In the rows, 128 means zero.
One turn moves every row onto another: examples first, then more rows asked:
j_896: [148 126 100 138 100 107 121 141 134 116 114 104 115  89 104 117 131 142
 123 147 103 115 138]
j_925: [115 144 136 118 147 117  94 110 118 131 122 115 127 106 123  93 133 111
 113 150 108 105 158]
j_537: [149 128 112 138  92 102 119 136 139 120 117 105 116  90 112 113 133 146
 119 156 100 106 138]
j_944: [121 146 135 117 141 125 109  98 152 129 103 114 117  87 131 114 145 122
 131 170  98 101 133]
j_665: [114 145 120 114 146 127 108 105 155 120  99 113 115  91 121 122 140 116
 130 161 103 115 128]
j_729: [125 134 130 115 128 114 119 104 143 122  89 114 125  81 109 116 142 136
 157 173  96  95 138]
j_527: [111 143 124 117 153 121  95 115 116 126 118 115 125 107 115  99 131 107
 115 142 111 113 156]
j_979: [111 146 126 117 146 120  95 124 113 125 118 118 131 111 114  95 132 110
 116 141 113 112 159]
j_136: [124 132 119 117 136 119 122 109 138 119  87 113 123  80 102 119 141 132
 162 165  99 102 138]
j_704: [154 123 102 143 105 110 126 139 123 122 115 105 116  83 105 112 133 145
 132 145 101 107 144]
j_862: [128 134  98 131 112 104 113 147 112 114 121 109 127 100  94 101 150 134
 135 141 117 118 148]
j_703: [143 121 115 145 106 109 123 137 148 117 113 114 107  81 111 108 129 144
 114 152  97  96 133]
j_18: [120 136 127 112 123 111 115 106 153 116  88 113 123  87 108 121 139 133
 149 174  97 103 133]
j_171: [156 126 114 142  98 106 123 134 127 127 118 106 118  84 113 108 136 149
 128 154  98  99 145]
j_241: [118 133 117 113 131 116 118 111 148 113  86 112 122  85 101 123 137 129
 153 165 100 110 132]
j_108: [143 120 107 146 112 112 125 140 144 114 110 113 106  79 105 111 128 140
 117 146  99 101 133]
j_217: [116 143 130 120 154 122  96 112 112 131 120 115 126 104 118  94 133 110
 118 144 109 106 160]
j_562: [110 145 131 116 147 117  92 113 123 126 120 114 125 109 120  98 131 108
 109 147 109 112 153]
j_296: [132 138 125 131  95  94 108 136 121 123 129 110 130 103 112  92 154 143
 127 160 110 101 150]
j_570: [109 148 130 115 141 117  93 122 119 124 120 118 132 113 118  94 132 111
 110 146 112 111 157]
j_495: [136 134 114 136 110 103 116 139 104 125 126 111 130  95 103  91 155 141
 141 149 112 102 156]
j_755: [147 120 116 148 111 112 126 135 140 121 113 114 108  77 111 104 131 145
 120 152  96  91 137]
j_739: [114 146 130 119 147 120  97 121 110 129 120 119 133 108 117  91 134 113
 119 144 110 106 162]
j_264: [113 147 135 118 142 117  95 120 115 129 121 119 133 111 120  91 134 114
 113 148 110 105 160]
j_721: [146 118 108 148 116 115 128 138 137 118 111 114 107  76 106 107 130 143
 123 146  98  96 136]
j_747: [126 142 129 122 153 133 115  99 137 133 102 115 117  80 125 112 147 123
 145 163  99  98 140]
j_63: [120 141 114 119 158 136 114 106 140 124  97 113 115  82 115 119 142 116
 143 154 104 112 135]
j_832: [122 139 110 126  97  93 106 143 129 111 124 108 128 109 103 102 148 136
 120 152 115 117 142]

j_171 goes to j_704
j_217 goes to j_527
j_495 goes to j_862
Now these:
j_755 goes to j_721
j_136 goes to j_241
j_63 goes to j_665
j_979 goes to j_570

One turn moves every row onto another: examples first, then more rows asked:
j_940: [120 143 135  95 118 130 115 154 136 143 125 162 106 113 155 133 130 128
 121 121 122 133 120 132 132]
j_130: [119 108 117  81 112 121 112 138 124 150 139 108 104  98 111 127 122 125
 113 111 133 131 147 139 127]
j_830: [105 138 122 104 120 135 116 150 142 128 120 167 105  99 141 120 150 120
 115 112 116 138 139 129 118]
j_268: [128 114 140  75 123 138 111 120 151 119 157 128  88 108 115 109 132 132
 117  99 118 115 124 141 131]
j_678: [101 143 141 105 127 144 110 140 131 138 131 121 107 120 139 137 139 127
 109 108 126 151 134 126 111]
j_995: [125 110 135  77 116 138 112 127 130 121 161 136  90 105 111 127 134 140
 115 113 136 116 119 147 121]
j_586: [118 117 134  91 106 151 100 142 123 141 138 142 100 120 132 107 151 135
 134 105 134 128 135 171 109]
j_97: [118 142 124  98 134 135 113 132 142 135 110 156 112 116 137 128 124 118
 130 112 110 129 123 136 110]
j_597: [123 133 114 105 119 124 118 128 132 136 121 161  98 100 151 122 146 123
 101  93 109 144 150 134 117]
j_492: [121 119 138  76 126 131 123 117 145 106 158 143  98 125 118  98 141 142
 111  97 133 127 128 142 137]
j_140: [114 122 132 101 146 135 112 126 128 134 111 141 121 115 142 140 129 129
 119 117 106 137 143 141 112]
j_941: [127 131 119  84 103 112 116 131 135 118 162 141 109 108 150 100 146 151
 133 111 104 128 138 142 127]
j_172: [126 137 140  85 117 126 109 146 146 133 142 145  99 112 158 138 123 114
 123 118 129 137 136 124 136]
j_983: [123 107 108  89 130 112 126 123 141 145 164 143 112 133 123 119 125 127
 131 123 139 128 145 137 130]
j_225: [117 153 127 108 118 142 124 131 127 133 131 148 103 123 139 132 134 124
 116 109 123 144 114 125 109]
j_764: [114 131 131 102 143 140 120 132 140 117 118 153 118 120 142 122 135 119
 126 118 101 137 134 128 125]
j_966: [122 130 114  88 117 126 110 136 111 120 136 147 123 123 135 109 150 162
 137 107 126 136 135 161 118]
j_863: [111 106 127  77 113 129 112 131 139 148 143 125  93 123 118 116 123 109
 118  89 150 128 146 143 127]
j_733: [119 123 126  75 129 116 120 129 137 108 154 142 103 105 120  99 146 157
 107  96 113 127 133 134 141]
j_628: [126 112 110 106 125 128 102 129 147 164 123 120 115 126 130 112 135 150
 119 104 127 131 148 150 143]
j_549: [106 126 128 102 116 138 112 138 145 123 133 151 100  95 139 134 145 109
 114 120 131 141 153 130 109]
j_324: [126 130 142 105 120 147 120 138 137 131 132 157 101 125 161 131 136 123
 118 115 114 136 124 130 139]
j_882: [122 158 120  94 126 119 125 129 124 127 137 146 105 127 144 126 133 127
 111  94 125 155 131 119 119]
j_431: [124 142 127  87 137 121 117 120 153 123 118 151 113 120 142 119 120 108
 127 109 120 140 142 135 120]
j_629: [106 105 113  85 121 129 107 141 114 135 127 126 115 117 113 132 131 140
 119 101 156 134 148 143 132]
j_34: [111 105 106  90 119 108 114 128 121 131 136 125 118 109 137 127 133 160
 110  93 123 131 150 129 147]
j_564: [118 124 105  96 128 111 115 121 155 154 158 120 105 129 125 106 130 135
 124  92 115 131 141 124 131]
j_290: [123 134 126  86 113 125  99 135 144 128 131 141 110 126 149  90 148 152
 138  86 115 128 137 158 132]
j_11: [114 112 119  83 116 107 121 113 145 141 151 119 100 120 135 109 122 131
 110  79 117 126 145 126 137]
j_520: [117 125 135  78 124 120 111 137 141 129 133 144 103 109 126  94 149 164
 100  88 123 126 130 152 144]
j_675: [108 128 126  86 110 131 115 128 139 109 165 148 104 130 137  98 151 134
 141  99 131 131 138 146 113]
j_198: [107 155 136 106 126 137 124 145 134 130 130 141 112 121 141 119 144 129
 111 114 113 151 126 121 124]
j_506: [112 116 101 107 116 119 121 117 150 145 148 147 107 135 131 105 147 145
 113  94 144 138 151 140 132]
j_600: [122 112 129  80 119 137 107 140 116 126 163 136 105 115 131 123 138 134
 149 122 117 122 132 151 108]
j_918: [121 129 141  85 109 136 110 126 146 135 158 118 100 120 133  98 139 126
 137 108 108 126 132 153 110]
j_25: [104 106 115  92 115 114 123 111 138 128 137 140 111 131 138 110 137 145
 105  81 143 133 152 139 139]
j_849: [115 102 116  76 119 108 131 115 128 131 160 136 104 121 123 123 119 121
 118 105 140 127 145 133 126]
j_603: [117 106 116  92 120 134 104 142 152 163 153 134  92 129 122 113 135 116
 128  99 144 128 148 140 134]
j_732: [121 124 131  80 124 129 104 138 124 141 132 127 103  97 110 120 136 163
 108 104 124 119 117 155 120]
j_193: [124 106  92 102 125 113 108 136 133 146 150 141 112 117 138 126 141 160
 123 104 124 130 149 128 146]
j_57: [115 116 133  82 120 146 100 132 133 133 137 136  91 105 105 120 139 144
 114  95 140 116 120 157 113]
j_182: [113 119 125  76 134 121 106 141 122 124 128 152 110 107 116 113 145 168
 112  97 132 120 127 154 131]
j_391: [112 109 119  94 114 125 104 132 135 148 112 113 115 113 128 115 134 149
 107  89 134 133 151 148 143]
j_811: [125 113 103 101 115 126 112 140 133 161 154 116 104 105 111 122 138 132
 117 123 129 136 148 137 126]
j_142: [111 112 100 102 134 135 105 139 125 146 138 130 116 134 110 125 142 143
 129 106 149 139 147 140 128]
j_737: [123 125 137  98 127 135 110 142 122 144 123 159 103 125 168 140 136 136
 110  99 123 139 136 137 135]
j_589: [121 130 120 113 116 146 119 130 138 125 130 161  94 102 144 129 143 114
 115 107 106 134 133 126 114]
j_169: [126 131 117  91 110 134  97 147 115 142 138 123 106 101 130 109 149 151
 132 101 103 132 132 155 111]

j_941 goes to j_169
j_764 goes to j_940
Now these:
j_34 goes to j_130
j_549 goes to j_882
j_628 goes to j_603
j_492 goes to j_182

One turn moves every row onto another: examples first, then more rows asked:
j_360: [117 118 125 109 142 139 121 112 131 132 118 143 145 103 121 150 131 116
  95 135 124 110 132 137 163 144 131]
j_380: [143 121 105 111 112 147 124 140 116 130 145 142 128 124 118 129 155 124
 108 125 132 102 146 127 125 180 124]
j_31: [141 135 108 105 113 130 130 122 134 149 117 146 141 127 143 124 157 119
 116 149 135 123 161 133  97 169 122]
j_831: [148 151 120 114 116 118 120 116 121 153 118 143 154 135 150 140 152 119
 126 145 125 119 156 133 109 165 135]
j_913: [122 121 134 102 148 142 128 106 114 138 125 133 139 101 123 136 123 123
 102 148 123 116 140 131 157 140 141]
j_482: [147 117 114 129 122 146 123 131 118 127 136 149 135 114 134 140 160 122
 115 110 118 109 137 126 133 176 126]
j_162: [134 108 133 122 115 135 118 117 114 157 116 130 156 121 134 144 170 161
 108 113 138 125 151 132 125 171 128]
j_216: [151 151 108 108 112 124 137 129 129 146 126 143 153 145 139 131 158 127
 109 135 128 125 162 128 110 152 133]
j_588: [148 110 121 118 115 129 129 116 128 155 119 136 158 113 124 126 164 165
 100 134 133 126 164 135 122 173 122]
j_114: [133 118 112 112 133 139 132 117 111 143 127 132 125 107 132 144 124 115
 104 140 123 115 129 136 141 135 159]
j_26: [129 124 109 117 125 125 125 113 120 139 119 144 139 122 128 144 131 107
  99 142 112 105 125 141 142 143 161]
j_615: [127 122 127 106 107 147 129 116 126 151 123 134 164 127 129 134 165 162
  94 118 132 129 165 125 116 165 126]
j_365: [121 106 134 100 147 132 129 112 119 153 111 125 140 110 128 137 136 146
 103 141 137 129 137 140 147 130 142]
j_967: [119 113 116 102 124 125 125 108 125 166 103 134 145 133 136 149 143 125
 103 136 130 119 128 147 131 137 157]
j_566: [141 141 130 101 116 142 130 117 117 152 137 139 153 115 120 136 149 135
 105 145 141 102 171 132 151 176 102]
j_663: [121 115 124  98 131 131 132 107 112 158 112 130 134 123 141 133 132 128
 109 150 127 122 134 141 126 134 161]
j_627: [129 147 145 105 128 130 114 123 117 133 128 143 156 118 135 142 146 133
 120 143 139 104 162 132 148 170 102]
j_591: [107 111 138 101 142 122 117 110 124 145 103 131 155 124 118 139 141 141
  96 141 136 119 136 141 150 140 139]
j_356: [131 148 132 106 112 134 131 133 124 124 132 145 155 119 130 137 148 146
  98 138 142 109 171 129 147 157 103]
j_722: [141 128 111 111 110 157 138 130 127 127 144 157 140 125 135 128 158 130
 105 116 110 105 148 126 132 169 122]

j_722 goes to j_356
j_566 goes to j_588
Now these:
j_591 goes to j_967
j_663 goes to j_114
j_627 goes to j_162

One turn moves every row onto another: examples first, then more rows asked:
j_158: [127 118 105 120 152 109 147 123 103 120 122 139  86 145 100 144 111 131
 130 135 130 110]
j_338: [120 127 128  90 132 111 134 132 117 125 145 137  93 148 106 139 107 150
 133 125 152 107]
j_62: [130 125 129 113 133 116 140 117 151 128 158 114 104 135 133 129 102 123
 119 129 121 110]
j_752: [143 130 100 121 126  96 157 119 107 127 141 162 122 126 118 151 108 123
 139 125 127 120]
j_76: [125 124 116 104 120 128 121 137 132 141 139 165 116 112 142 119 118 136
 127 128 121 106]
j_434: [123 125 120  98 133 113 148 121 140 123 146 116 115 127 133 133  98 130
 138 150 115 131]
j_864: [140 125 139 120 125 130 147 145 120 139 123 136  91 122 117 135 122 130
 130 139  99 108]
j_346: [127 123 110 101 118 113 131 127 135 124 137 164 111 118 147 148 103 129
 143 110 145 109]
j_71: [130 122 131 106 134 115 146 117 143 120 154 118 109 127 136 132  95 123
 125 141 119 125]
j_120: [120 127 108 112 127 109 149 122 153 133 141 110 106 140 134 136 109 138
 146 135 122 104]
j_592: [129 121 127 111 125 134 137 123  99 134 167 143 102 136 132 129 115 108
 129 119 116  99]
j_132: [115 137 127 103 137 109 150 129 119 121 121 132  87 118 119 138 102 145
 121 116 151 107]
j_937: [120 133 101  85 132 113 125 130 136 141 132 159 112 111 144 136 108 126
 124 111 124 112]
j_236: [120 143 125 108 139 120 148 137 120 140 112 128  92 107 116 131 115 131
 112 122 116 112]
j_895: [142 128 126  90 147 125 139 109 132 138 132 134 102 144 127 125 124 106
 130 116 135  98]
j_188: [125 130 116 113 134 110 143 118 156 136 150 110 102 141 134 134 108 128
 129 124 120 100]
j_583: [133 128 137  93 127 136 127 114 124 121 143 138 104 130 111 127 114 105
 131 129 141 111]
j_374: [127 117 126 101 128 119 144 118  95 112 161 147 102 119 139 151  98 113
 142 126 124 111]
j_539: [123 120 103 122 142 113 140 130 108 125 125 132  85 135  88 149 111 128
 124 126 126 109]
j_766: [135 113 114  88 124 121 138 132 139 143 125 131 106 116 117 126 129 149
 149 136 120  89]
j_563: [148 114 123 101 136 119 150 118 140 139 123 136 100 134 135 125 129 135
 145 121 135  81]
j_754: [131 140  84 103 120  97 147 128 113 138 145 160 116 130 106 146 108 123
 130 123 117 112]
j_39: [133 110 108 124 132 112 143 136 114 124 129 135  80 123  91 149 106 134
 119 124 120 104]
j_372: [142 106 108 106 148 110 149 133 108 129 130 144  83 139 102 133 108 139
 114 140 110 107]
j_83: [109 116 101  96 120 116 142 137 104 140 149 134 113 111 126 133 116 155
 146 127 122  98]
j_507: [129 128 108  96 142 117 123 124 128 145 134 161 122 134 147 145 122 114
 144 120 117 118]
j_8: [136 134 107 117 150  95 135 116 110 140 149 161 119 120 119 135 122 129
 111 130 109 102]
j_437: [142 123 115 130 130 105 140 120 103 134 153 163 128 125 112 135 120 132
 127 134 123 114]
j_819: [127 124 111  73 130 114 137 127 132 130 118 131 105  99 116 144 114 131
 148 137 117 109]
j_723: [152 117 137 104 136 113 152 135 120 131 129 142  89 144 128 157 118 126
 149 137 105 107]
j_325: [135 109 111 116 149 112 148 128 103 122 129 145  86 148 103 133 112 140
 125 145 124 107]
j_368: [124 117 104 115 128 113 162 128 111 142 137 136 103 118 147 132 119 146
 144 111 125  82]
j_945: [112 122 103  79 135 109 140 125  96 127 152 137 110 109 130 152 102 130
 143 127 116 116]
j_475: [117 126 110 105 126 112 149 125 145 129 142 113 114 134 130 134 105 140
 149 149 117 120]
j_613: [130 135  93 116 110 100 140 130 120 130 153 166 105 125 110 135 111 139
 125 131 121  89]
j_102: [128 127 108 109 141 121 152 122 108 151 146 135 101 134 143 128 122 115
 126 104 111  89]
j_545: [136 121 120 114 132 119 136 126 130 131 128 169 115 119 162 136 118 128
 144 127 124 107]
j_247: [136 123 125  79 145 107 137 131 118 136 142 138  94 160 112 155 114 132
 142 129 121 110]
j_269: [144 105 109 112 141 105 152 134 115 125 127 140  79 124 101 145 103 135
 114 128 111 104]
j_655: [125 121 114 102 116 126 114 132 129 139 149 162 122 136 132 139 118 127
 146 120 136 115]
j_35: [137 134 102 120 136  89 145 117 119 125 145 167 103 116 129 140 111 135
 119 128 117  85]
j_67: [130 124 130  88 122 123 138 118 125 108 128 137 101 104 118 145 103 115
 147 137 138 115]

j_752 goes to j_754
j_269 goes to j_372
j_655 goes to j_346
Now these:
j_434 goes to j_475
j_766 goes to j_563
j_236 goes to j_864
j_83 goes to j_368

